In the data rows, the value 128 means zero.
Here are some numbered points:
119 130 152 120 120 149 125 124 115 145 115 119 96 149 123 112 131 141 117 136 132 121 145 137 116 0
158 114 120 114 154 136 132 132 120 134 119 135 150 140 159 145 138 126 130 137 132 121 163 142 128 1
132 116 138 133 124 131 126 143 123 124 129 136 132 128 133 121 135 140 121 144 125 139 123 121 140 2
167 119 136 115 124 138 135 115 139 130 136 133 133 122 131 163 134 121 131 116 132 127 134 126 129 3
106 95 143 164 127 105 123 155 121 114 138 154 149 119 127 120 119 126 123 136 108 146 112 129 157 4
162 109 129 100 121 122 130 118 126 144 150 120 122 135 130 107 155 133 152 124 152 135 130 95 128 5
87 174 93 157 135 89 75 127 118 125 88 106 148 127 75 123 15 133 111 138 56 87 180 114 125 6
143 126 134 107 172 140 136 113 148 161 154 124 154 125 132 128 130 137 157 127 137 125 160 116 155 7
107 141 106 113 104 163 150 129 147 151 152 116 138 132 132 142 101 139 105 115 93 81 171 138 103 8
119 142 111 110 132 119 112 101 86 150 151 122 132 136 135 107 130 157 144 131 130 134 126 113 151 9
118 132 135 162 138 107 138 128 122 108 124 132 113 139 143 150 150 109 141 114 123 127 126 146 117 10
174 97 176 105 151 170 143 159 109 99 110 170 139 84 128 90 127 173 107 117 144 145 98 118 140 11
128 138 86 136 105 150 160 103 142 146 72 119 57 153 105 104 139 122 116 138 160 85 120 114 117 12
112 132 153 150 132 125 129 143 97 107 130 122 147 151 157 108 157 133 139 134 136 128 131 146 99 13
99 119 151 131 117 191 163 69 123 179 130 119 89 139 132 73 78 127 149 140 193 80 168 166 70 14
109 121 87 95 92 139 107 150 141 134 154 87 121 116 98 91 117 145 88 127 86 143 111 114 150 15
New points follow, each followed by the numbers of its five nearest points above by angle, seen from the average point of the numbered points, smallest number first.
136 146 112 121 115 110 130 131 126 146 146 117 121 121 102 95 125 145 128 121 110 123 119 138 128 ~ 5 6 8 9 15
131 152 105 127 143 142 125 152 141 147 95 137 121 119 114 94 122 120 122 142 144 118 157 122 117 ~ 0 1 6 12 14
98 141 139 147 117 100 88 137 130 123 132 116 125 131 132 108 108 132 110 130 102 120 114 110 127 ~ 2 4 6 10 15
120 108 138 141 118 117 118 149 126 111 144 142 140 116 143 128 121 131 127 131 129 151 104 120 142 ~ 2 4 10 11 13
122 110 132 133 105 123 125 128 105 112 130 121 125 162 139 113 151 147 112 137 119 131 91 133 118 ~ 2 4 10 13 15
132 123 141 106 114 163 131 146 143 104 117 149 132 92 141 125 137 134 115 141 154 148 100 145 131 ~ 2 3 4 11 13
111 138 118 105 156 191 98 99 134 153 106 145 106 128 127 103 117 136 104 163 138 99 161 131 64 ~ 0 6 8 12 14
99 152 100 117 146 112 108 118 118 147 113 126 131 129 100 123 108 131 122 130 123 108 133 129 129 ~ 6 8 9 12 15
118 111 147 156 118 108 132 123 135 116 118 132 105 139 134 144 130 117 125 140 109 134 125 141 122 ~ 2 3 4 10 13
172 132 104 83 117 155 134 152 139 92 103 124 89 135 122 132 152 115 117 128 146 120 84 140 113 ~ 2 3 5 11 12
125 96 131 171 125 120 139 126 147 88 102 120 129 118 102 137 116 130 115 118 114 156 128 127 162 ~ 2 3 4 10 11
111 118 120 84 112 148 95 166 125 115 165 136 125 111 145 81 95 161 93 167 106 123 100 133 143 ~ 2 4 9 11 15
159 126 131 106 161 112 86 170 104 121 131 158 146 125 151 88 116 125 157 137 129 131 113 128 109 ~ 1 2 4 11 13
149 134 97 133 126 131 145 136 141 98 125 116 140 149 93 138 120 109 127 139 126 127 145 130 154 ~ 1 3 6 10 15
118 153 105 139 156 130 152 152 139 103 105 118 142 139 123 146 120 97 116 129 118 108 136 130 131 ~ 1 4 6 8 10
106 100 133 156 128 122 123 113 103 127 122 129 140 119 138 117 147 147 111 145 118 131 131 126 129 ~ 2 4 9 10 13
163 136 112 101 112 167 151 155 133 85 104 126 90 132 108 125 166 108 119 126 130 129 101 139 123 ~ 2 3 10 11 12
136 126 129 126 120 125 129 117 126 111 132 120 146 164 138 144 141 112 135 108 135 150 132 138 145 ~ 1 2 3 10 13
150 136 135 121 147 158 107 144 133 113 107 136 125 124 142 118 125 115 126 127 144 119 123 123 108 ~ 1 2 3 11 13
123 120 121 130 120 111 105 146 142 118 135 125 122 95 136 108 116 127 133 132 115 145 107 116 105 ~ 2 4 10 11 15
